In the rows, 128 means zero.
The rows of Z fall into a few groups, and each row is roughly a mix of its group's hidden directions.
Z, 119 rows:
[[130 148 120  82  87 102 173 104  99 135 149 173 117  85]
 [141  98 161 105  78 143 120 104  71 180 157 122 125 131]
 [115 124  72 119 114 174 110 146  61 106 120 129 156 155]
 [179 145 174 103 133 119 139 130 130 127 115 109  65  77]
 [142 125 108 134 129  92 123 126  92 153 194  79 106  86]
 [125 173 117 155 111 152  84 116  97 189  97 160 107 135]
 [118 149  86 120 112 138 124  97 138 137 200  69 144 133]
 [122  75 138 118 156 117 163 151 154  55 142 102 144 123]
 [140 174 106 135 149 121  82  80 137 107 183 125  91 143]
 [ 90 188 107 124 119 151 124 107  94 110 117 192 133 153]
 [143 110 119  61 115  99 169 139  94  81 159 121 149 139]
 [141 122 177  97 104  84 149 164 122 153 124  90 149 177]
 [156 135 105 143 193 148  57 119 127 112 116 129 100 149]
 [117  96 138  81  99  73 151 138  96 122 162 107  88 100]
 [157  91 109 187 124 143 111 138 100 177 119 157 172 117]
 [155 125 133 104 103 133 121 132 140 154 156  48 157 173]
 [112  91 145 129 126 130 149 168 131 194  74 112 147  95]
 [183  83 160 145 154 116 132 170 149 114 113  77 119 108]
 [106 166 102 149 121 131 111 110 147 199 161  80 146 130]
 [118 100 162 110 143  87 156 155 102 124  88 173  95  87]
 [124 167  83 113 133 135 158 110  79 105 141 184 144  91]
 [158 170  93 125 149 134 104  82 157  97 182 122 138 159]
 [115 147 139 106  86  89 186 126 140 185 138 130 163 108]
 [125 150 140 195 153 119  71 130 167 157 113 121  98 149]
 [175 167 143 161 120 125  91 120 116 166 127 117  67 100]
 [ 91  97 114  95 122 121 173 122  88  94 146 178 164 115]
 [ 79 141 127  88 123 144 161 105 109  58 159 146 136 140]
 [ 74  81 127  87  99 112 119 137 166 101 105 124 108 169]
 [125  78 127 104 142 123 144 125 133  60 169  95  99  96]
 [ 84 187 118 113 139 132 180 132 126 157 123 111 141  73]
 [100 131 146 148 147 173 103 122 153 107 135  99 164 199]
 [ 75 137 109  98  77 151 126  76 165 119 144 152 121 151]
 [194 145 140 142 119 149  81 129  90 123 140  93  78 133]
 [109 133  93 162 125 113  87 123 141 123 163 120 161 203]
 [134 173 113 152 115 154  83 116  99 183  92 166 120 146]
 [131  78 160 138 136 144 146 159 134 125  55 162 122  95]
 [ 78 164 107 125 119  82 178 118 132 137 177 139 156 107]
 [116  95 103 122 115 153 159 118 165 111 173  67 159  99]
 [ 97 123 139 121 128 198 154  93 125  72 129 162 130 103]
 [148 117 115 157  85 101  74 147 126 159 140  83  95 164]
 [121 151  82 115 109 136 134  90 143 134 200  82 152 122]
 [110 126 135 151 126 152  75 130 176 128 110  98 125 199]
 [169 101 145 139 140 172  83 152 122 113  73 124 126 173]
 [113  96 178 138 152  83 177 153 175 110 112 140 137 106]
 [150  60 155 139 113 151 129 147 125 162  75 147 121  91]
 [103  85 134 130 154  86 158 150 194 127 132  98 163 130]
 [144  85 177  93 129  97 179 143 112 126 135 115 118  76]
 [ 59  81 118 110 102 100 161 137 113 127 140 157 166 144]
 [ 92 139 127 186 128 155 106 130 119 156  80 176 103 100]
 [124 125 132  95  84 186 133  78  83 144 157 146 149 133]
 [190  84 124 151 134 131  85 139 165 115 107 129 144 177]
 [170 166 151 148 122 156  80 113  77 142 126 134  78 135]
 [138  96 132 146 100  83 116 167 163 177  95 112 150 165]
 [141  84 148 158  95 129 121 174 162  96  71 126 106 144]
 [169 152 167 171 121 136  92 133 149 177  93 115  87 127]
 [126 125 136 116 165  81 161 102 182 111 169 128 115  80]
 [148 194 146 114 197 107 134 119 120 138 111 162 115 107]
 [ 94 154  93 176 150  79 112 159 128 170 100 157 140 132]
 [173 181  95 137 135 145  94 121  83 117 131 129  78 103]
 [139 156 121 142 118 169 113 117  97 161  96 147  80  66]
 [174  88 125 132 145 108 137 169 160 125 130  64 166 139]
 [143 146 122 110 113 138 102 123  73 180  89 171  90 107]
 [101 132  98  81  92 135 145 106  86 116 183 120 162 156]
 [ 98 101  94  93 134 158 146 113 100  67 136 172 157 137]
 [134 116 182 161 145 128  98 129 137 112  91 163  61 117]
 [156 176 102 110 154 123 110 105 121  72 182 105 112 148]
 [142 100 146 138 147 147 121 144 117 114  58 190 102 102]
 [154 156 129 140 152 169  82 119 172  99 111 102 119 182]
 [122 197 123 138 155 186 110 108 144  95 115 134 139 169]
 [107 153 166 120 124 127 186 141 121 169  95 141 127  67]
 [125 129 163 106 101 193 118  66 165 121 135 137 123 153]
 [171 122 114 150 141 149 109 146  60 113 169  78 129 121]
 [ 96 159 127 111  95 111 125 108  97 188 110 190 126 135]
 [156 171 142 125 110 161 113 125  53 135 106 170 121 147]
 [172 153 167 138 133 129  81 112 134 108 144  99  67 158]
 [ 86 105 108  96 106 110 164 147  95 113 176  76 142 114]
 [ 99  90  52 106 117  96 148 135 111 123 154 144 164 112]
 [ 91 155 101 102 111 142 157 117  71 126 125 187 161 128]
 [162  88 201 155 148 151 118 141 137 122 129  84 137 157]
 [ 76 103 123  84 135 132 180 127 117  82 140 148 173 132]
 [ 93 144  82 136 133 146  93 131 183 123 113 102 148 186]
 [128  57 150 121 146 132 156 152 164  92 127  80 133 104]
 [118 147 122  95 109 100 176 128 104 124 105 195 119  82]
 [109 132  76  86  85 115 146 141 139  64 142 116 135 159]
 [171 100 141 151 141 132 100 118 125 160 155  82  83  77]
 [145 117 140 139 121  89  95 118 148 179 132 110  60  90]
 [119 108 183 139 135 139 156 147 116 136  65 188 137 114]
 [142 175 149 112 131 177 119  78 132 168 106 177 142 139]
 [135  63 146 132 181 137 128 157 145  87  89 125 112 100]
 [ 98  71 160 144 100  78 141 153 143 162 129 128 159 160]
 [111  99 122 177 138 103 129 183 176  95  82 127 127 134]
 [ 91 124 163 160 140  97 151 177 135 165  77 142 157 140]
 [138 146 147 170 190  96 116 164 164 137 107 111 154 163]
 [150  76 189 143 113 121 114 150 162 159  88 107 105 136]
 [126 193 105 154  99 149 100  91 115 175 129 169 120 134]
 [159 111 161 128 129 115  94 101 139 189 166  80  99 121]
 [155 121 120  91  97 156 120  92  82 143 188  89 134 130]
 [169 172 120 174 142 163 121 113  94 135 117 185 157 125]
 [122 178 126 144 178 100 125 131  81 176 119 169 135 107]
 [116 127 161 126 137  91 151 148  99 100  90 202 105 120]
 [158 142  78 148 102 171  85 110  98 135 168  90 131 140]
 [ 83  69 150 150 113  80 145 174 107 126 120 130 107 106]
 [155 111 119 110 146 194 109 111 118  64 103 164 126 141]
 [140  55 188 150 105 124 126 142 108 168 112 131 115 113]
 [ 52 111 126 135  97  84 141 147 147 170 136 109 146 150]
 [156 141  73 116  91  74 107 154 104 148 130 111  85 115]
 [ 89 157  91  78 131 109 156 103  87 119 175 147 136 107]
 [111 149  81 114 161 131 148 119 112  98 192  95 171 126]
 [119 136 152 167 123 140 105 144 113 170  60 177 105 124]
 [ 94 155  81 151 120 107 133 167 138 105  77 174 146 151]
 [ 91  73 166 110 108  91 138 152 174 135 113 108 132 166]
 [170 122 145  74 140 151 159 123 109  70 160  91 141 127]
 [109 160 124  91 115 149 155 111  82 142 120 183 178 152]
 [159 120 149 165 158 163  78 123 152 137  74 155  94 126]
 [ 58  99  95 124  89 134 129 132 123 148  91 178 138 132]
 [ 79  92 193 140 102 139 142 138 130 146  91 159 142 158]
 [200 142 165 133 163 119 150 129 112 127 160  92 126  87]
 [ 89 115 148 136  87 120 150 162 121 187 128  70 150 131]
 [173 148  88  99  99 174  95  91 115 145 157  99 132 146]]

Here is one row of each group, with its name. Which group are the others in?
[177 157  91 163 156 163  90 122 141 103 134  99  94  99] | D
[108 154 119 138 139 146  90 128 188 119 117  88 132 194] | J
[130 142  82 100 104 137 146  97 129  98 199  97 158 136] | R

[154 162 148 142 163 158  98  77 167 185 130 131 126 123] | D
[119 113  93 124 125 163 142 134  86  80  97 193 137 106] | R
[171  95 110 153  99 152 112 129 132 192  96 131 124  81] | D
[153 120 138 178 129 101  90 131 122 170 178  74 127 146] | J
[114  95 137 142 163  95 137 142 209 122 134  85 142 130] | D
[124 130 126 112 174 152 178 132 120 111 162  83 184  99] | J
[143  95 180 128 161 153 170 139 133 114  82 158 140  85] | D
[ 59 153 117 175 125 153 108 117  96 103 129 173 113 141] | D
[109 142 175 172 111 130  94 135 158 180 108 101 108 167] | J
[160 123 133 133 183 131  95 119 131  74 101 179  92 131] | R
[103 127  93 118 142  87 123 118 132 112 198  78 100 107] | D
